In the rows, 128 means zero.
The rows below come in pairs that one turn or mirror swaps. Which row does each named row swap with?
The rows were stretched afterwards, more along some directions than others.
Z436: [150 102 113 111 125 110 146 109 131 111 118 118 135 147 127 105]
Z681: [132 116 140 157 149 129 140 107 111 132 120 118 136 131 144 115]
Z309: [127  84 130 136 164 138 136 125 132 120 124 130 127 146 135 108]
Z873: [128 103 107 154 113 148 122 139 130 142  86 132 110 100 100 137]
Z316: [ 84 117 132 142  96 165 106 148 140 131 154 120  91 121  88 132]
Z51: [160 132 119 117 129 111 128  94 136 117 158 117 128 152 102 119]
Z980: [134 102  99 134 129 156 107 138 121 122 124 124 115 130  85 124]
Z656: [135 105  90 124 150 121 134 144 111 122  99 121 116 130 120 145]
Z284: [115  91 114 173 146 126 123 132 144 116 107 136 106 135  88 127]
Z803: [123 123 138 113 114 130 132 113 119 106 158 128 128 155 127 103]
Z794: [152 115 110 120 123 122 146 102 106 124 114 117 142 133 132 107]
Z328: [118 103 104 163 162 116 132 133 134 112 110 130 115 147 100 137]
Z256: [115  98 123 162 151 124 132 130 138 123 100 123 116 115 106 120]
Z779: [104 122 136 142 160 118 126 140 125 133 150 136 117 154 138 141]
Z95: [134 100 127 113 158 127 130 126 104 122 127 122 139 124 154 101]
Z755: [134 120 122 101 152 129 134 121  88 124 127 118 120 129 129 120]
Z774: [154 102 121 136 124 109 141  72 146 103 148  99 130 146  92  87]
Z744: [151 140 113 128 121 113 122  95 138 116 168 119 128 160  89 127]
Z564: [104 129 130 143 162 117 126 144 125 136 150 131 124 147 142 147]
Z237: [159 138 112 117 125 116 127  97 133 113 159 121 128 159  94 127]
Z851: [103 124 132 132 169 118 123 148 116 133 150 136 122 153 141 144]
Z435: [103 122 128 137 169 120 128 150 120 135 146 136 123 151 145 149]
Z425: [153 110 117 137 125 127 141  96 118 131 133  92 131 121 134 110]
Z50: [155  98 109 149 126 106 131  71 159  98 155 109 125 158  73 102]
Z825: [156 137 124 120 127 116 124 101 132 119 153 117 127 148 100 127]
Z385: [114 122 124 137 165 120 126 146 120 132 140 138 123 157 135 145]
Z262: [172  85  91 140 124 123 128 100 149 103 125 118 126 166  82 123]
Z842: [156 132 124 118 131 115 124  98 136 117 162 116 130 155  99 120]
Z288: [119  96  87 145 102 141 109 138 148 120 119 136  94 143  56 138]
Z709: [149  88 138 140 154 138 130 121 130 119 110 132 127 142 123 118]
Z22: [103 123 137 136 165 120 124 144 117 137 154 129 123 151 145 144]
Z370: [137 105 116 157 113 123 131  81 153 107 157 107 129 139  85 102]
Z715: [109 111 120 154 115 143 129 139 120 132 147 125 124 127 126 124]
Z994: [161 138 122 119 122 114 131  92 135 114 155 116 125 158  97 120]
Z704: [142 127 130 150 123 133 129  98 118 133 116 116 118 104 110 118]
Z671: [149 125 118 141  91 145 135 118 135 128 128 105 125 102 107 116]
Z583: [106 113 106 166 141 129 130 136 127 118 116 131 117 128 101 134]
Z563: [153 114  99 109 143 128 132 113 105 105 112 140 119 143  96 110]
Z797: [161 108 100 163 134 133 129 128 119 124  78 132 121 120 108 137]
Z109: [141  95 114 151 125 113 128  75 146 101 153 114 127 154  73  92]

Z803 is swapped with Z316
Z797 is swapped with Z425
Z994 is swapped with Z779

